128 stands for zero in the data rows.
Here is a table of points, one per row:
[130 127 149 140 126 152 142 119 123  60  90 126  99 138 134 113  92 116 141 101 153 121 157 127 170 135 125  85  65 168 123 135]
[155 187 132 162  78 141  85 184 106 127 154 182 190 169  63  38  79 158 196 137 122 193 145 132 114 249 185  94  89 196 166 184]
[165 172 143 129 164 119 103 147  98 150 121  66 138 122 150 146 111  88  83 116 135 123  95 137 185 132 117 140 138 124 116  90]
[107 128 102 145 145 154 165 106 117 172 155 148 130 142 132 142 114 140 131  89 135 186 148  75 107 107 123 125 157 137  80  94]
[101 141 122  99 157 109 155 121 117 116  90 132 129  91 128 143 124 161 106 106 129 161  96  72 111 135 134 123 158 146 153 107]
[140  95 122  85  87 145 104 169  99 127 172 102 131 145 133 112 114 160 114 121 172 103  95 130 121  95 174 141 139 143 112 150]
[121 158 147  91 105 140 172 109 154  94 127 136 109  94  80 114 144 132 154 136 126 104  95 137 120 122  88 128 109 134  97 125]
[197  77  95 123 132 155 125 121  99  55 163 131 102 159 127  78 177 139 180  63 124 187 109 173 169 176 146  84  92 156 104 154]
[ 99  94  99 112 139 126 118 123 116 128 158 147 137 114 118 125 114 142 103 143 105 131 126 144 100 131 101 138 124 144  91 135]
[128 130 146 127 130 110 115 132 145 142  85 146 134 136 154 145 124 153 122 134 126 122 126 143 151  52 104  95 128 127 134 125]
[152  92 111 118 140 152 137 203 127 184 172  76 105 169 135 165  71 121 182  85 200 123  75  79  91 148 118 179 173 113 145 109]
[ 92 126  90 183 182   4 170 100 140  71 187 128 125  31 134 155 146 222  10  68 180 140 149  51  83 186 209 145 118  64 206  30]
[124 143  96  82 146 156  81 157 133 139 136  95 143  99 177 123 122  85 142 145 128  93 134  98 160 128 124 119 152 141 139 118]
[ 78 165 141 109 105 137 121 158  91  92 122 148 149 102 115 123  82 123 151 133 122 114 114 129 150  79 133 133  97 128  80 157]
[124 118 119 146 131 113  93 137 125  70  94 116 160 146 135  96 134 105 155 112  99 118 120 106 146 107 152 176 109 121 107 116]
[111 117 177 157 112 163  88 117 117 164 107 150 136 119 124 133 148 107  74 134 131 118 150 127 134 129 157 158 120 102 137 119]
[142 168  97 137 112 132  89 113 179 150  96 179 147  89 163 135 164 103 132 106 114 146 159  80 122 118  85 104 127 125  97 107]
[137 153 100 161 159  57 127 106 182 132 150 154 119  78 140 200  78 192  45  67 184 135  65  83  79 125 169 110 178 106 192  49]
[ 86 131 139 148 124 145 102 155 115 143 144 138 135 128  82 138 141 137 139 141 157 142 109 132 169 169  98 158 127 115 135 103]
[136 119 103 168  85 131 133 125 121  67  91 135 155 191 184  52 116 163 155 140 128  62 104 152 194 167 182 162  83 169 153  94]
[ 68  91 183  66 134 220 144  89 152 103 174 135  65  43  91 128 135 150 144 119  72 207 169  55 114 188 127 200 114 136 113 122]
[104 130 128 125 131 140 135 162 141 112 121  98 168 133 113 154 118 158 160  83 130 119 108 143 140  73 158 149 142 136  97 115]
[117  69  90 128 132  66 149 118 136 222 128  92 123 148 170  95 115 135  89 123  67 160 144 149 119  92 174 119  90 141 101 126]
[174 164 130 150 151  89 147  81 145 109 101 136  84 141 157 139 112  92 131  76 117 103 105 157  87 134  99 120 125  81 116 152]
[150 164 168 169 118 120 138 154 143  70 152 123 136  91 158 104 117 142 134 127  89 168 114 122 115  93 103 133 170 143 115 109]
[133 126 139 146 122 125 131 130  99 100 171 125 144 114  99 112 140  90 151  79 152 133 114 156 129 145 144 102 135 153  93 128]
[124  69 132  84  89 134 154  93 171 118 105 125 135 164 104 137 245 127  75 141 148 137 159 188 160 127 113 126  78  15 194 126]
[189  50   0  71 124 147 161 133 127  63 231 134 201 183 178 161 255 195  94 146 172 255 113 196  67 195  94 109   0   9 245  93]
[ 73 125 166  88 114 203 125 145 150  66 123 107  87  95  40 137 126 130 171 105  66 177 129  71 104 124 130 180 122 137  73 154]
[157 188 154 125  94  97 133 138 154 113  92 106 103 141 125 146 162 109 132 101 106  67 132 161  93 133 101 167 131  71 131 158]
[128 125 172 125 128 107 129 118 129 150 111  90 117 161 150 131 123 110 138 101 134 122  76 114 121  95 114 103 142 106 107 131]
[125 139  90 128 170  39 149  99 117  95 130 154 149  96 166 122  57 228  62  70 127 108 107  68 101 116 195 122 161 115 167  85]
[120 147 129 158 105 107 113 147 146 107 146 166 170 121 135  65 127 125 118 125  88 141 159  84 109 100 116 128  52  99  52 115]
[156 198 190 106 121 143 126 127 126 114 153 192 149 165 113  93 142 159 152 118 141 133 148 206 129 191 152 138 136 121  98 127]
[139 129 170 145 124 107  99 119 117 116 132 159 121  83 163 102 150 118 142 134 132 125 131 117 164 109 127 129 157 139 143 142]
[190  99 112 119 128 122 114 133  52 142 109 123 170 103 126 118 109 120 123 130 117 114 111 152 120 113 139 131 152 150 125 164]
[100 137 131  90 103 142  81 140  96 126  93 118 144 134 141 115  95 141 129 143 134 133 140 139 120 157 145 153 134 187 100 106]
[101  99  94 138 118  99  94 116 143 164 126  92 135  85 153 140 146 161 140 138 134 138 136  87 117 124 143  96 202 159  88 114]
[104 114 120 130 117 123  75 101 141 135 123 140  94 128  99 141  93 123 128 153  84 137 143 131 193 172  92 115 152  82 167 118]
[125 124 119 130 156 134 138 102  99 146 106 105 153 136 120 128 122 107 110 108  99 173 147 153 130  94 124 113 165 121 118 161]
[ 88 106 140 134 100 113 117 165 113 172 146 149 124  91 130 126 160 110 125  99 159 126 170  68 145 160 118 160 154 127 107 120]
[109 102 115 116 140 137  96 126 166 177 119 157 169 129 164 160 111 147 141 151 113 139 166 116 141 122 130 161 141 173 123 116]
[126 150 127 165 153 128  89 148 187 147  98 162 113 121 134 147 134 142 119 139 114 149 150 157 129 143 122 144 157 126 151  91]
[138 139 106  77  99  92  80 129 143 129 118 130 167 117 178 128 101 120 118 137 121  73 175 113  99 168  87 176 143  82 137 126]
[ 91 169 118 110 115 112 105 129 136 166 142 183 154 131 176 100 152 162 125 131 105  95 104 116 158 111 118 189 186 148 131 166]
[155  60  88 141 116 142 114 115  94 198 167 196  52 113 107 181  93 104 137 205 106 131 150 113  17 134 181  72  70 157 101 169]
[110 156 131 127  94 101 117 118  95 188 116 143 157 129 128 129 125 158 138 100 115 110 107 133 110 145 128 166 167  89 160 114]
[ 96 157 117  98 148 144 133 167 105 137 138 127 154  94 179 146 111 132 103 119 151 113 145 138 140 144 131 145 167 146 106 120]
[120 130 131 136 133  83 109 109  86 111 142 126 135 120 102 127 119 124 142 118 140 138 125 146 141 113 125 127 163 131  98 109]
[145 105 113 126 160 132 146 155 124  81 102 116 128 128 136 125 106  77 146 163 118 128 117 127 135 130 147  83 117  99 138 161]
[164 155 127 129 147 114 144 152 120 109 123 131 104 134 142  63 155 122 143 112 141 140 135 131 153 153 103 107 103 133 107 127]
[114 134 122  79 135 149 108 152 141 129  79 188 161  72 147 134 150 131 112 157 116 131 141 140 121 109 112 120 175 101 135 126]
[104 102  81 151 118 139 115 132 139 161  86 133 131 114 182 140 130 111 139 160 125 145 143  93 121 121 119 100 140 118  88 107]
[132 131 132  95 117 144  97 146 128  81 110  91 128  98  98 117 113 101  97 110 112 155 127 167 122 155  72 117 148 115  87 142]
[118  95 104 149 141 106 155 122 147 137  91 131 149 136 169 128 122 164 136 120 157  73  97 128 138 121 138 129 131 147 103  97]
[144 148 130 130 157 107 183 139 173 108  83 113 120 103 162 147 142 147 193  86 130 173  96 132 120  96  87 102 120 112  83 130]
[154 105 158 129 153  95 187  93 107 112 139 126  85 160  91 121 106 122 187  93 144 124 106 169 130 123 115  91 147 171  95 138]
[101  83  91 145 104 122 173 110 160 182  87 164  99 153 104 177 140 113 136 167  85 118 180 143  72  95 146 104 106 136 123 146]
[138 167 154 110  59  77 123 128 121 142 124 177 148 145 102 139 117  89 137 154  97 126 124 126 154 139 132 128 159 123 145 141]
[113  81  98  90 174 133  89 161 109 135 119 106 167 113 161 113 121 177  96 104 129 126 114 114 128  65 124 148 124 138  86  81]
[ 82 123 106 150 133 153 122 138 145  80 114 106 114 119 149 114 115  82 128 171 114 128 102 103 126 161 110 174 202 117 130  90]
[125 113 113 143 100 162  98 112  91 157 149 117 130 148 165 127 121 185 122 154 136 130  65 132 120  99 153  88 127 116 126 113]
[ 82 133 121 141 110 145 105 194  98 160  47 129  76 168  98 107 128  89 179 164 131 136  68 134 162 126 135 112 207  87 169  40]
[156 110 125 133 120 156 143 119 145 134 150 162  95 147 105 106 144 113 136 127 135  96 170 147 143 139 105 114 110 135 137 144]
[123 126 187  95 106 139  77 102  98 232 151 215   0 109  72 192 110 132 118 255  87 140 150  86 106 187 178 140  67  79 167 176]
[ 96 141 119 133  90 143  39  94 123 143 154 105  87 162 124 102 133 126 107 149 102  68  90 134 102  97 126 138 149 140 174 120]
[100 134 101 107 135 169  80 136 118 228 133 156 147 159  92 173  65 136 136 145 107 147 139 102 124 118 114 121 135  53 161 118]
[135  72  84 119 175 129 163 115  74 118 183 106 103 158  92 124 106 159 186 181 170 142  92  83  91 108  99 175 126 136 132 114]
[144 107 151 133 139  77 131 142 119  99 110 116 110 123 148 106 153  80 139 159 123 155 182 118 162 114 154  97  99 108 109 137]
[147 100 131 130 150 118 174 118  87 159 122  75 138 118 120  86 120 148 149 114 102 134 110 137 108  81 136 118 123 213  75 113]
[144 108 173  32 123 143 155 209 121 110  87 155 105 137 128 126 146  79 144 133 112 107 115  75 172 122 129 105 158 100 123 171]
[117  99 131 118 103 126  99 122 103 123  98  96 126 112 192 177  92 137 119 107 100 117 136  88 168 120 153 166  90 138 136 106]
[124  87 119 120 160 151 164 134 118 132 145 111 145  83 133 112 149  83 116 100 134 163 127 154 131 153 103 128 132 145 122 145]
There is one direction along which these points spread out most. Take the direction at right angles to it along which they spread out most. Go by this last direction. Where along it does each point below lie, from 0 to 99? The average is 50, and the first point in the table lies past the average. One standard deviation of the points above along it is 16.
[149 177 136 135 111 170  98 168 123 145 170 140 126 138 113 125 123 133  96 136 119  96 120 137 112  60 123 121 127 114 107 191] 50
[168  34  52 109 224 101 136 204 129 147 204  28 141 228 119 213 129 190 184 128 199 168  91  64  47  98  49 180  89  80 103 163] 65
[109 141 137 123 122 174 159 135 124  79 132 108 152 141 150 107  80 147 160 111 120  95 141 187  89 118 127  88 126 133 130 131] 52
[150  93  85  79 183 159  92  87 125 110  58 106 212 144 149 125  89 104 138 158 122 121  76 151 173 117 147 145 125 155 107 128] 42
[158 113 148 112  83 119 165 123 100 122 121 118 102 130 106 133 116 131 138 163  78 148 137 123 135 131  77 141 164 138 115 150] 55
[124 194  51 141 143 148  84   0 180 137  89  98 224 167 188 154  50  36 134 183  98 145 177  84 136 131 154 142 143 102 108 133] 39
[177 116 154 109 124 117 115 117 137 135 112 119 138 123 153 117 170 129 108 141 118 124 137 124 116 142 135 139 144 139  84 116] 50
[104  44 147 131 144 120 129 142 107 143 124 138 158 128  86  92 117 168 168 128  55 136 103 160 174 161 157 109 104 127  57 157] 59
[122 179 170 158 154  33 171  44  52 108 139  11 179 136 109  81 171  42 214 197 244 169 191   0 125  70 179  99  20  86 213 185] 65
[154 153 101 187 127 174 160 105  93 132 123 158 177 141 129 118 162 132 152 178  95  99  91 149 120 101 167 176 106 164 118  90] 52
[108 101 127 121 123 109 121 117 141 156 132 127 112 140 164 114 115  96 126 173 140 119 176  90 168 171  90 127 144  96 174 112] 55
